Some points, one per row:
[ -6 -16 -29 -24   1 -27   2 -45 -14 -30 -30  16  42]
[ 15  11 -42  22 -28   4  17 -53   6 -11 -64  28   1]
[  7  40  -9  17   3 -18   1  13 -18 -36  43 -34  -1]
[-18  22  37  11  18  20 -23  21  34   1  59  -6 -50]
[ -2 -25 -24   9  -9  18  16 -19  16  13 -62  34  -6]
[  3 -49   2 -30   4  23   3 -13 -20   8 -22  22  49]
[ 10 -58   2 -17 -13  36   6  18 -15  60 -44  19  24]
[ 24  21  40 -18  22 -46 -10  71 -25 -10  48 -67  31]
[  3 -61 -15 -10 -20  37   8  -9   2  58 -69  57  31]
[-42  28  -5  22  12  34 -29 -40  47 -12  55  25 -86]
[  7   8  -1 -20   4 -26   3   8 -41 -13  20 -11  45]
[ 16 -29 -24   6 -25   9  29  -6 -22  29 -73  16  46]
[-10  36  13  36   0  18 -13  24  27  15  36  -3 -67]
[ 19  46 -13   1   6 -59  17   6 -29 -44   0 -54  37]
[  3  27   1   4  14 -50  -5  24  -7 -32  26 -54  -2]
[ 12  45 -10  33 -19 -13   4  -3   7 -11   4  -9 -20]
[ 34  17   7 -10 -13 -40  18  28 -41  -9 -13 -32  79]
[ -8  15 -14   2  -9  -1  11 -27  -7 -12  15  24  41]
[-15 -21  58 -15  17  15 -31  61  14  17  55 -14 -33]
[ 16 -26  -3 -26 -16  -8   8  19 -37  16 -25   8  63]
[ -4 -32 -31 -34  -4  -7   9 -52 -21 -19 -57  36  58]
[-2  3  4 11  1 18  6 11  5 14  1 -3 -2]
[  9  26   8 -14   7 -49 -13  34 -31 -35  59 -49  48]
12 more points follow, each with its number after it:
[  1 -10  44  -9  24 -11 -28  51   6   4  38 -29 -25] 0
[ 23 -41  27 -12  -9  17  10  65 -31  49   0  -1  42] 1
[  6 -21  -9 -12 -15   9  11 -14 -24  14 -20  42  56] 2
[ 15   0 -14 -10 -11 -19  13 -17 -30 -16 -24  19  50] 3
[-12 -28  47   9  16  55 -18  74  31  69  37  22 -42] 4
[-13  15  11   8   6  12 -11  -6  14  -4  29  -6 -43] 5
[ -8  22  11  21  -4  22  -6  18  21  17  36 -14 -50] 6
[-11 -16 -41 -15   1   1  12 -67   0 -23 -51  36  18] 7
[  1  16 -38   7  -6 -37  15 -58  -7 -38 -40 -16  11] 8
[-15 -39 -11 -30  12  14  10 -62  -7  -3 -38  47  32] 9
[ -19   31  -76    0    2  -23   16 -123    9  -68  -46   33    8] 10
[-15 -25 -36   5  -4  21  10 -65  15  12 -62  54 -16] 11
Which two of these numbered points are nearest to each point below, ignoring the 3 directions in which the first points spread most? Their numbers follow each, nearest first.
[ -8  32  -4  19  14  11 -19  -7  15 -26  60 -12 -59] > 5 3
[ 18 -42  23 -41   8 -25   0  32 -27   9 -19 -24  54] > 0 8
[ 12  49  56   7  -6 -17 -13  93 -18   4  93 -50   5] > 1 4
[-35  61 -22  15  23 -19 -28 -62  37 -73  67 -10 -76] > 10 7
[ -15  -13  -57  -12    4    8    2 -118    9  -47  -35   72    2] > 9 10
[ -6 -76  -2 -30 -14  28  12 -11 -16  39 -48  56  50] > 3 2
[ 9 11 14 10 -8  5  1 38 -6 18 23 -6  6] > 1 4
[ 16  45   1   1  -9 -32  12  25 -50 -28  44 -26  62] > 2 1
[ 30  10   4 -22   8 -70   9  24 -41 -21 -13 -49  69] > 0 11
[-15  25  -7  16   1  19  -7 -29  25   0  16  17 -46] > 5 3
[-37 -16   5  16  -4  56 -16 -31  51  23  14  48 -73] > 5 3
[-18  57 -19  49   4  -2 -11 -18  37 -16  34 -17 -80] > 6 4
[-30   8 -18  -6  19   5 -16 -56  36 -37   6  19 -54] > 10 7
[-29   1 -23  22  -5  32  -5 -53  45  17 -26  52 -70] > 11 5
[ -3  29  21  -9  21 -18 -12  13   9 -40  53 -30  -8] > 7 5
[ -2 -67 -16 -20  -6  37   6 -44  13  32 -80  63  -1] > 0 11
[-27 -17  16 -13   2  29 -12 -19  18   4  28  40 -12] > 9 2
[ 41 -17   0 -17 -27 -33  29  34 -45  15 -40 -42  81] > 6 1
[  6  12 -26   0   7 -24   8 -47  12 -32 -29 -26  -6] > 8 0
